Named moves come first, each a turn or a mirror and shown by rows before and after it. Which of them, in which order, take the first row of each pair that follows to the second? Write the first one first, as in the answered first pair.
C:
[ 41  25   3  -1 -34  35   9 -19 -17   8  -7  39  19 -12] => [ 41  29   4  -3 -33  33  10 -17 -17   7  -4  38  19 -11]
[-78 -49 -48 -35  36  -6 -24  45 -29  39  11 -21 -25  41] => [-74 -76 -68  -8  33 -31  -8  12 -48   3  18 -13 -19  29]
[-20 -81 -74  13  12 -52   6  11 -62  14  55   8 -27  -7] => [-36 -28 -37 -37  19  -2 -29  72 -26  85  50  -7 -44  16]
X:
[ 32 -32   3  10  -6 -17  32 -11 -38   9  -9  -6  -7   2] => [ 43   2  22 -17  -9   4  24   0  -3  33 -20 -15 -29   1]
[-31   7   5  10   5  21   0  15  34  -3  12  -7 -10 -26] => [-33 -29 -15  19  12  -1   3   3  -1 -23  14  -6   0 -23]
[ 39  15 -21   3   4   8 -11  -1   2 -21  35  -3   6   9] => [ 42   9 -23  -7   9   3 -14   3  -1 -24  29  -2   1  10]
P:
[-30  10   8  18 -24  17   0  -1   4  27  29  -1  28  23] => [  9  -5  -4   4 -46  -1  30 -39  21   1   7  -3  -6 -13]
[-18  -4  31   5 -22   7  -5   0  42   9  -6   3 -14  21] => [-10  -5  28   6 -21   2   2  -5  40   9 -10   6 -12  22]
[-14 -71 -32   5 -24  -8  41 -30 -28 -12   6 -10  24   9] => [  6 -48 -52 -40  11   2 -21 -17   4 -21 -18 -15 -40 -24]
[  0   5  -8   1  11  11 -31  -3  19  -7  13  -7 -21 -11] => [-20  -3   2  26   3  11 -12   2   0   5  29   0  19  13]
Now pairs of rows:
(two moves a pair)
[-29  -1   1   4   8  -1 -21  24 -26   2   0   9  37  29] => [-31  21  14   1   1  14 -27  30 -11  14   2   8  28  25] => X, X
[-36 -25  -4 -11  11   1 -11  24  -8  42  12   1  10  34] => [  3 -55 -32 -12   3 -29   9 -23  -6 -12  -2   7 -23  -8] => C, P
[-32  39  27  -9  37 -22 -50  64 -48  -6 -24 -18  26  13] => [ 12  28  45 -50 -16 -31  28  44 -31  -6 -63 -29   0   1] => P, X
[-51 -11   0  11  -8  11  10   6  17  50  29  -3  17   4] => [-11 -45 -21 -15 -28 -17  37 -23  17  21  -7  -5 -20 -24] => P, X
[ 14   0 -17   6  28 -12 -63  -4 -28 -53 -11  -2   0  -3] => [ 20  20   9 -34  21   8 -61  28 -14 -18 -30 -10  -9  12] => P, X
[ -8  51  19  47  27   1 -41 -45  39 -44 -21   5  -4 -48] => [-23   5  -4  64  37 -25 -41 -52  -3 -62 -18  12  18 -36] => C, X
[  7 -35 -35 -21   7   7  -2   2  23  13   0 -19 -53 -21] => [-20 -49 -15  22 -16  -7  41   0  -5  27  19 -13   6  15] => P, P
[  9  -9  33  10 -32   1  31 -41 -13 -24  -6  12   1 -15] => [-12  16  26  30  -2  18 -17 -37   6 -27  19  18  -3 -26] => P, X
[ 17  -9  -4  57   2  -1   0 -30   6 -54  18  31  -1 -27] => [ 26  36  24  25  -1  33  -9 -12  48 -26   8  26 -27 -33] => X, X
[-15 -35   7 -31  13 -15  34   8 -25  16  -3 -13   1  38] => [-10  14  32 -17   1  19  38  -4  31  31  17 -14 -15  18] => P, X
[ 11   8  -2  33  31 -34 -52 -25 -26 -81  -7  19   5 -23] => [-15  55  35   4  46   9 -83  34  -8 -14  -3   7  12  12] => P, C
[-24  29  19   9  12  28 -11  11  11  -8  34  -9  12   3] => [ -8 -26 -18   3   6 -15   5 -13 -26 -42  13  -5   8  -4] => X, P
[ 56  54  24 -13   0  -6 -17 -17  14 -52 -46  -9  17  -6] => [ 34  76  44   7  -5  15 -16  -4  26 -21 -22  -7  38   8] => X, C
[ -6 -15 -20   7  12  14   5   6  26 -26   6  -7  21 -57] => [-25  -3   2  15   5  25  11  26  21   7  16  -7  48 -29] => C, P
[  8 -30 -11 -14 -38 -20  36 -16   9  -2  -3  14 -22  -3] => [-39  -6   3   2  -9   1 -11  26  -9  28  23  16  13  38] => P, P
[-32 -13  -7  13   6   0   3  -9 -31  18  17  12   2   7] => [-14  -7 -19 -11  17   7 -19 -10 -10   9   3   8 -35 -12] => P, P
[ -7 -13  -3  34   6 -25  16 -22  -6  16  27  17  28  32] => [ -6 -29 -14  -5  18 -30  -5   3 -25  24   2   9  17  43] => C, X
[ -2  25   6 -19  37  42 -50  69 -18  22 -17  10   3  13] => [-11 -24 -26   4  42   4 -42  50 -61  -9 -15  21  22  20] => X, X
[-13 -52 -49 -33  50 -35 -21   5 -25  15 -15 -12 -20  15] => [ -4 -72 -45 -20  23 -48  21 -16 -30   7 -15  -9  -8  16] => P, P
[  0  25  18   3 -14  22   0 -10  48   9  15  -3 -27 -33] => [-27 -41 -19  27   1 -24  -4  -6 -30 -19  19   7  13  -2] => P, X
[  9  27  18   5  -9   5   0 -15  23  -4  -4  -4 -17  -5] => [ -1  26  25  16 -15   6  11 -10  11   4   6  -1   4  11] => P, P
[-12   2 -23   4  29  15 -48   8  26   7  37  -7 -30 -18] => [ 10 -33 -25  24 -18 -14  34 -41  18 -14  34  -2 -18 -26] => P, P
[-22 -31 -18 -30  25   9 -24  35   7  56 -22   2 -16  37] => [  6   3   0 -41  13  22 -17  14  49  50 -31   4 -45  10] => C, X
[-16   4   5  30 -17   8  19  -9   2   8  15   9  16   2] => [ -2 -13  -9 -28   0   0  -8  21 -12  15 -20  -4 -11   8] => X, C
[-43  16  -7  66   7 -26 -21 -45  16 -21  41  16  44 -57] => [-37  32 -14  49  27 -14 -57 -37  29 -24  32  10  19 -67] => P, P
[ -8  44  21  68 -27   3  28 -37   3 -19  37  14  48 -18] => [-10  74   6  32  26  30 -57   1  26 -12  26   4   5 -29] => P, P
[ 21 -23 -32 -10  29  -9 -11 -15   4 -19  -5  -4 -48 -28] => [ -8 -37 -13  38   4 -18  34 -15 -30  -2  21   6  20  12] => P, P
[ 26  17 -20 -44 -13   2  11 -21  13 -34 -31   4 -41  -5] => [-40  33  -8  25  13  19 -27   8 -17  -6  25  15  28  39] => P, X
[ -1  14 -14 -10  23  17 -24  22   2   3  -6  -9  -7  -8] => [ 13  24 -11  -5  18  15 -18   9  11  -4  -8  -5 -15 -25] => C, X
[-10 -66  -8   7 -16 -19  69 -15   4  18  15 -16  23  17] => [ -5   0   4  17  -1  28  26 -28  75  24  39 -15 -21 -22] => P, X
[  9   2  -7  21  21 -15   9 -24 -10 -38   6  15  18  -4] => [ 3 17 22  8  2  4 38 -1 -1  7  8  7 29 22] => C, P
[ 11   6 -11  29   3  10   6 -26  23 -24  35  19 -48 -41] => [-13 -22 -33  23  36  -5 -35   5 -22 -26  33  20 -34 -15] => P, X
[  1 -12   5 -25  -2   6  21  -9  -5 -29   1  -9 -15 -13] => [-23  -7  14 -12   0  10  17   8 -21 -15  15  -7  15  17] => P, P
[-19  41  36  15  -3  30   5  25  -7  34   7  -1  28  15] => [ 24 -18   6   0 -30 -17  56 -15 -28 -13 -30  -1   6 -13] => P, X
[ 40   9 -19 -57  44 -19 -65   7  -1 -31 -50   0 -63 -19] => [  1 -34 -37  52  31 -53 -24 -40 -50 -71  16  21  10  -6] => X, X
[ 26 -37 -29 -22 -27  -6  31 -24  36  10  -3  -5 -46 -20] => [ -4  14 -15  -8   5  33 -30   8  59  37  24  -6 -42  -9] => X, P
[ -3  39  -5   4  -3  16 -47  14  26   7  30  12   5  -5] => [ 21   6 -30 -17   3 -15 -43   0   6 -30  -4  14 -15 -23] => C, X
[ 23  14  -6  28 -16 -17  27 -36   4 -21  -4  15   8 -27] => [  4  36  -9 -15  29   6 -50  23  -4   6 -17   7   0  -6] => X, P
[ 25  27 -23 -38 -40  16 -27   3  20  -7 -26 -14 -26 -24] => [-29   5 -22  18 -28   3 -32  21 -34  -1  12  -3  48  29] => P, X
[  7 -38   3   4 -17 -17  42 -22 -26  -6  -3  10  28   6] => [  5  24  19  15  -5  32   3 -22  40   8  20   8  -9 -26] => P, X
[ -3  14  24   6 -10   3  12  -9   7  18   8 -16  17   1] => [  9 -12   5   9 -11 -18  20 -28  -2  -6   7 -14   9 -10] => P, X
[ 12  54  57 -26 -19  62  -2   9   5  52 -10 -10 -16   3] => [ 24 -32  -2 -63   4   2 -12  10 -68   2 -53  -6 -28   7] => X, X
[ 13  63  35  -1 -12  15  -1  -6  26   3   1   3  25   1] => [ 31   5 -21 -12  10 -24 -16 -27  -4 -52 -17   8   0 -26] => X, P
[  4 -14  -6  11  19   8 -10  -5  14   6  18 -10 -47 -16] => [-12 -12   0  32  21  10  -6   1   7  14  36  -5 -21  -3] => X, P
[ -1 -24   4 -12  -4 -22   6  14 -29   0 -35  -1  12  11] => [ -5 -17   0 -20  11 -14 -15  24 -23   4 -34  -5   0  12] => P, P
[-26   6 -24  24  19 -13 -49  15 -20  -8  13  12   4  33] => [ 14  -8 -39   5   1 -25 -17 -21  -1 -37 -10   8 -40 -12] => P, P
[  3 -53 -39 -27  -9  -7   4 -14  11  -3   5 -10 -24 -15] => [-21 -14  -9   6 -19  25  14  -5  38  31  43 -11   0  -1] => C, X
[-25 -23  -2   6 -24  -7  14  -8 -26   4   7  -8  -4  -8] => [-32  -6  -9  -7   0   5 -24  10 -20   9   7 -10 -14  -5] => P, P
[-35  22  -1  31 -10  36 -22 -18  35  26  41   9   3  14] => [-15  21   8  19 -36  34  14 -32  42  32  29   7  -1   9] => P, C
[ 43  28  23  -2 -16  -1   8 -19  13 -44 -15   7  -9 -15] => [ 25  42  18  -1  19  13 -39  -2  14 -38   0   8  -9 -12] => X, P
[ 10  23  -2 -10  44   9 -48  55 -16 -11 -19  -9 -23  -6] => [-13   9  21  34   7  -2  13  52 -48  11   2  -7  39  32] => P, C
[  6   5 -24 -22  22  13 -18   9  19  -3  -5   2 -51 -14] => [-30  -1 -19  15  33   6 -31  27 -13   3  19   9  -5  17] => C, P
[  1  35  29  -4  35  10 -60  40  -2   9   1   7  20  14] => [ 24 -15  11  41 -16 -35  31 -28 -17 -38   4  20  36  -6] => X, P
[-26  14  15  33  -2 -17 -20  -1 -32 -38  -1   8  42  14] => [ 26  30  21 -24 -17  -3 -12 -14  11 -40 -36  -5 -21 -22] => P, X
[ 28 -28 -41   3 -15 -11  21 -12   5 -35 -18  -8 -43 -10] => [-23  28 -20  40  20  32 -37  22  19   7  20  -4 -10  17] => P, X
[  6 -17  10  43 -23 -27  54 -48 -33 -36   8  33  45  -2] => [ 35  35   1 -45  26  12 -40 -10  28 -16 -31  11 -52 -41] => P, C
[-3 61 42 10  5 31 -1 18 18  3 22  9 11 20] => [-19  27  21 -11  24  15 -19  46 -20  11  12   7  18  45] => X, C
[ 16 -40 -29 -39 -15   1  15  -3  27  29 -13 -26 -57 -18] => [ -7 -67 -45  14 -19 -22  32 -27   0   9  14 -16 -21 -13] => X, X
[ 10 -26  -7 -28   2   1   5  26  23  30 -11 -16  -9  29] => [ 22  -9   6 -25  -9   7  14  10  42  25  -9 -12 -19   7] => C, X
[ 12 -45 -31 -36  -6  -4   9  12   5  32  -3 -24 -29  -4] => [ -8 -61 -44  -3   4 -21   5   3 -23   9  10 -12  -2   2] => P, C
[ 17 -18   5  21 -24 -21  77 -30  -5  -1  -9  -6   1  -6] => [-14 -20  10  33 -16 -19  66  -7 -20  19   9  -4  27  19] => C, X
[ 18  -2   8 -16 -25   7  36   8  25  31   6  -5  -9   0] => [ 24 -27 -16  11 -15 -19  32 -23   4 -11   6   3  -7 -21] => P, C
[ 20 -62 -40 -72   8 -33  -8   5 -44  -5 -56 -21 -42  -5] => [ 15  -7  -3  59 -41 -13  58 -84  13 -31  26   4   2 -42] => X, C
[-22  -9 -13   7  34 -14 -42  25 -36 -13  26  -3  37  -5] => [  1 -17 -25   6  28 -29 -34   6 -40 -41  12  -2  21 -28] => X, C
[-13 -21 -33  -8  63 -16 -68  27 -38 -20 -14   4  -7  12] => [ -3  -9 -23  61  35 -24 -26 -37 -19 -63  15  19   8 -26] => X, C
[  2  26 -10  28  13  -6 -36 -21 -14 -51   0  -6  14  10] => [ -4  26  15  37 -16  -4  11 -18 -16 -26   3  -7  39  30] => C, P
[  7  -9   1 -13 -17  -5  16 -16  44 -19  -9   3 -25 -20] => [  6 -26  -7  -5 -13 -17  19 -22  29 -30  -7   8 -21 -19] => X, X
[ 13  47  29  20  23  19 -33  16  21  -2 -25  -5 -12   1] => [ 15  23   7  47  34  -1 -34  -4   0 -37 -13   6  -3  -9] => C, P
[-45  18   7  14  15  12 -27  18  -5  41  32   7  26  22] => [ -3 -17 -24 -51  25 -17 -41  18 -21   3 -29  -1 -21  -3] => C, X
[ 36  -3 -36 -32   7 -20   5 -41  31 -10   9  -3 -30 -20] => [  0  42 -13  -6  26  16 -30 -13  43  26  44  -3  -1   7] => X, P
[-38  15   9 -18  32  32 -39  77   0  38 -18 -26   5  35] => [-54 -23 -14  70  18  -5  -1  24 -34  -8  23  -5  54  29] => X, C
[ 16 -22   3  22 -17 -22  56 -37  10  -5  -8 -10  12   5] => [  9  10  -1 -36  35   7 -29  22  14  22 -29 -21 -22  16] => X, P
[ 14  58  25 -11  27  14 -48   1  20 -26 -15  11 -15 -20] => [ 24  24  33  22 -24 -14  39 -40   1 -41 -12  17  15 -17] => P, P
[-18   9   2 -15 -10  24  18  38  23  53  24 -22   5  20] => [ -3 -29 -27 -47   3  -3   7  41  -9  33  -8 -22  -6  21] => X, X
[  1  27   7   4   8  18 -16  12  -2   4  -5  10   5   8] => [ 15  12  -4 -12   7   3 -16  -2  -9 -18 -18  10  -7  -4] => C, X
[  1 -19 -12 -22   4  15  33 -16  10 -11  15 -15 -28 -18] => [-27 -15  -2  -2   6  19  30   5 -15  10  31 -11  13  14] => P, P
[-5 90 72 26  3 24 -7 10  2  1  8  6 50 22] => [ 43  89  48 -20   3  16 -10 -15  36 -30 -27   3 -24 -35] => P, P
[  4 -42 -47 -24  44 -14 -53   5 -16 -20 -21  -2 -35 -13] => [-31 -32 -32  66  25  -7 -20 -28 -11 -19  42  12  16  -7] => X, X
[-31 -20 -33 -16  17  32  -5  40   1  35  23   5 -20  21] => [-13 -52 -63   4  15   6   9   2 -11 -13  20  11 -30 -10] => C, P
[ 17  25   3  34 -28   0  11 -33  39 -40  15   7  19 -31] => [  1 -22 -28  43 -15 -26   5 -24 -13 -51  13  11  40 -12] => C, X
[-11 -20 -18  27 -25   8  29 -46  52  57  35  -7 -21 -52] => [-31 -58 -56  35  10 -16 -11 -40   6  30  37   1  -8 -42] => P, X
